Y: 3 groups of rows, each row roughly a mix of its group's hidden directions; some rows fit no group:
Y (101 x 13):
[[  0 -11   4 -13 -13 -10  -4  -5  11   2  16  23  -7]
 [ 20  10   7   5  -4 -18 -14  -8   7   0  10  16  -1]
 [ 23  13   0  -4   9 -19   8   3  -8  -5  -8   6 -13]
 [  6  -5  15  16  25   0  11 -10  -3   1  10   3  11]
 [ 23  21   9  -1   9 -16  -8   5  -2  -5 -10   0   3]
 [-10  -3  11  -1 -12  10   8   5 -11  -1  -4 -28 -10]
 [ 10  10 -21  -7  19  -6  16   1  -4  -8 -12  -1  -6]
 [-19 -15   1  -8  -7  18   7   9  -9  -6 -14  -9   9]
 [ -3 -15  34   0   3   0   0  -1 -11   1  -7   3  -3]
 [  3  12 -18   9 -10  18   7   7  -6  12 -13 -10   8]
 [  2   4   2  -1  13 -26  -1   7  -1 -10   6  -4 -23]
 [  4 -13   6  11   7  -6  -3 -30   1 -12   9   6  -5]
 [-16  -9  -5 -11 -20  20   8   7  -2  13  -3  -3  -3]
 [-23 -14   1  -4 -12   7   3   2   1  11   7  -7 -22]
 [-10   2   2  -5   2  28   7   0   3  17  -5 -10  16]
 [  8   3   7  10 -25  -1  -6   8   0  19  11  14   0]
 [ -8  -7 -28  -2  -6  -5  11   1  -3  -5   0   2 -22]
 [ -7  -2  26   0   3  -5   1  15  -4  16   6  -5 -16]
 [-10 -12   3   3  -2  15  -9  -2   6   5   0  17  26]
 [  7   5  25 -11   2  -7  12  18 -11   4  -5  -7  -7]
 [-21 -13  13   2  -6  14   7  13  -4   2   8 -13  11]
 [ 19   7   9   6   1 -15  -6  -9   8   8  15  19  -2]
 [ -9   4 -15  -4  -9  17   4  10  -6  -6 -17 -17  13]
 [  3  16  -4   1  23  -3   7  14  -5  -5 -11 -19   2]
 [  0  -1  22  -6  -2   2  14  19 -15   9  -8  -9  -9]
 [ -7  -2  -6  -9 -11   9   8  -6  -8 -13  -9 -27 -11]
 [ 14   9 -12  18  -4   8 -12 -11  -3   1 -15   7  16]
 [-14   1  11  -3  21  12   5   7  -3   0  -8 -22   7]
 [ -4 -17   7   3 -26  10  11   4  -7   7   8  11   5]
 [-11  -5  14 -10 -10  20   6   5  -9   5 -14 -17   3]
 [ -2  18 -14   1   1  -7 -13  14  17  10  15  -3   4]
 [  4 -11   3  -9  -2 -18   9  -5 -10 -21  -2   2 -20]
 [-14  -7 -18 -13  -5  -4   4   2  11 -17  19  -9  -1]
 [-13  -9 -11  -4 -25  17  10   7  -2   2   5  -8   7]
 [  7  11   6  20  22  -7 -12  -1  -2  -8  -5 -10  11]
 [ -7  -1  -8  15  10 -12  -3  13 -12 -18 -11 -13 -10]
 [ 14  -2   1  10  -8   4 -13 -17  -3  -8 -11  14  19]
 [ -8  -6  19 -18 -19   8   0  14  -7   1 -11  -6   1]
 [ -3  14 -15  -8  25  -7  -5  -2  10 -10  -4 -15  -4]
 [-22 -23  -1  -5 -15   5   6   0   1   2  11   4 -13]
 [ 16  12   4 -10   0 -10  -8   8  10   1   5  19  20]
 [ 25  14   3   4   8 -13   0  -2  -8 -16 -11  -1   8]
 [  5  18   7   2  13  -2 -11  -3  -3   1 -15 -23 -11]
 [ 11   1  13  13  11  -3   3  14 -10  -1  -7  14  22]
 [ -4  -2 -30  -1 -12   4   2  -7  12  -2  15   7   3]
 [-11  -5  14   4  -8   3  14  22  -9   5  11 -17  -2]
 [  1  -2  -9  -4 -19   5   5 -10   8  19  14  10 -15]
 [-12 -15  -5 -12 -19  -5   1   3   5   4  12  15 -17]
 [ 11  17  22  -2   6  -3  -7  15  -6   3 -12 -12   9]
 [-18 -20   2  -2  -4   7 -10 -15  11  -8  13   5   9]
 [-18 -11   1 -10 -10  12  -3 -16   5  -1   2 -17 -16]
 [  8  16 -19  -8   6 -11   5  11  -5 -11 -14 -10 -10]
 [ 20  21  -2   6  10   1   1   4  -8   0 -20  -7  11]
 [  6  -6  21   0  13 -16   5   0 -11   0  -5   6 -22]
 [-18 -24   6 -11 -12  11   1  -9   6   2   8  11   0]
 [ -9  -7  -9 -10 -11 -16   0   6   7  -3  16   6 -23]
 [  1  13 -11  -1 -17  16  -1   0  -5   5 -17 -21  -2]
 [-22 -15   2  -5   6   3  -6  -2  16   3  21   8   6]
 [ -5  -6  -2  -2  -6  12  28  11 -15   6  -4 -11  -7]
 [ 10   7   3  -5  -4 -19 -10   1  13   8  18  17 -11]
 [  4  -6 -23  -5 -21  -5   4  -3  -6 -15  -8  11  -7]
 [-15  -8   6 -10  -2  13  10  12 -12  -6 -17 -17   1]
 [ 24   5  -5   7 -12  -1  -3 -12  -1  -2  -4  19  16]
 [ -8 -16  -3  -1 -21   2   0 -13   3   7  12   9 -20]
 [ -9  -2 -11  -7 -18  16   5  -1  -5 -10  -9 -22   3]
 [ -6  16 -17  -6   7   3  -9   9   7 -10  -8 -21  10]
 [ -2 -14 -12 -13 -25   8  14  -2  -6  -4  -5  10  -4]
 [  2 -19   3   1 -19  -1  -1 -10   0  -9   8  23  10]
 [  7  -1  -1   5  -7   4 -16 -17  11  -6   7  12  24]
 [ -5  -6  -3  16   6  13 -17 -20   6  -2  -4   4  18]
 [ 11 -10  -1   7 -12 -13 -10 -11  -3 -18   0  20   6]
 [ 12  13  -1   5  20  -2 -10   0  -2  -6 -20   3  17]
 [ -1  10  20  -5  14   2   6  17  -7   6  -9 -19   0]
 [-19  -4   5  -3  27   5   4  -4   9   2  10 -15  -2]
 [  5   9 -19  -5 -16   5  16   4  -3  15   0  -4 -19]
 [-15  -4 -12 -14  -4  -8 -11   7   3 -23  -8 -11  -8]
 [ 13  20  16   5  14  -4  -5  12  -6   8 -13 -11   4]
 [  5  -4   1   0 -28   9 -11  -2   2   6  -1  18  15]
 [  0   2 -12 -19 -23  -4   1  14  -2 -18  -7  -5   3]
 [ -9 -11   9   1 -17  16  -8   5  -8  -5 -16  -2  19]
 [-10   6  -1   2  11  -7   3   7   2  11   8 -17 -28]
 [ 24   6  14  12  -7  -8  -4  -3 -12   6 -11  15  -3]
 [  7  14 -16   1  20 -15   6   5  10   6  14   3 -10]
 [ -8  -9  -6  -9  -9  16   4 -14  -7 -15 -16 -15   2]
 [ -7  -9  -1  -4 -27  16  -3  -5   5  17   5  11   2]
 [ -5 -14 -11  17 -10   2 -13  -9   2  -8   2  19  14]
 [ -4 -14   0  -3  -7   7   0 -17   6  17   4  23 -10]
 [ 13   0  22  11  20  -8  12  -6  -6   6  10   3  -3]
 [ -1 -17  11   5   1  -7  -1   2   2  -8  13  24  17]
 [ -4   6  -8  -4  24  -8  19  15   1   4   8  -7 -11]
 [ -9  -7 -24  -8 -19   4   4   4  -5 -15 -11  -2  -5]
 [ 15  13   4   3  15 -17 -15  -6   0 -17 -10  -4   2]
 [  1  13 -10   0  24   7 -11  -7  10  14 -14   7   4]
 [ 10   3   1   9   1 -10 -10   8   5   0   7  25  21]
 [ 11   8 -23  -9  -3  -8   3  -8  -1 -24  -8  -7  -3]
 [-12  -3  13  -4 -13  -1   5  23  -8  12   0  -9 -17]
 [-18 -12  25   3  -6  11   0   4  -4   9   6 -14  -4]
 [  0  -2   5  -2   1   7  15   0 -18 -13 -18 -22  -4]
 [ -6 -13 -17  -9 -24  -2  10   1   1  -5  11  10 -10]
 [  2  11  -1  -5   5   0  -4   0  19  25  20   9   0]
 [  9   4   2 -13   9  -9  21  11 -13  -7 -12  -7 -14]]
which group is each row in? (one row of each group first):
[ -7 -18   4  -9 -21  16   2 -12   2   2   1  13  10]  M
[ -6  14 -18   0  20  -6  -2   2  15   4  13 -12  -7]  N
[  5  -3   9   3  22 -16  18  12  -6   2  10   9  -9]  U

[  1  -1   8   0 -23  12  -5   9 -13  -4 -20  -5  13]  M
[-22  -4 -22  -9  -1   2  -2   4  13  -6  13 -11  -5]  N
[  8  -9  -4  -4 -20   1  13  -9 -16 -13 -13  -3 -13]  M
[-16 -11  23  -3   0  -4  -1  10   2  12  14  -3 -15]  N
[  1  -4  12 -16 -21  15   8   3 -11   0 -16  -7   5]  M
[ 17   5 -11  10  -2   4  -8 -17  -1 -10 -11  12  19]  N
[  7   0  11 -15 -16  -3  -2  -8  11  16  15  13 -10]  M
[ 21  11  -3   9   9 -13 -14 -13  -1 -10 -12  11   2]  N
[ -4   4 -17 -15 -17   9   6  13  -2 -11  -8 -12  13]  N
[ -5  -6  17  -7   6 -12  -4 -10   9   5  18   0 -22]  M
[-19 -23  -8  -3 -19  13   7  -4   0  -1   8   5  -1]  N
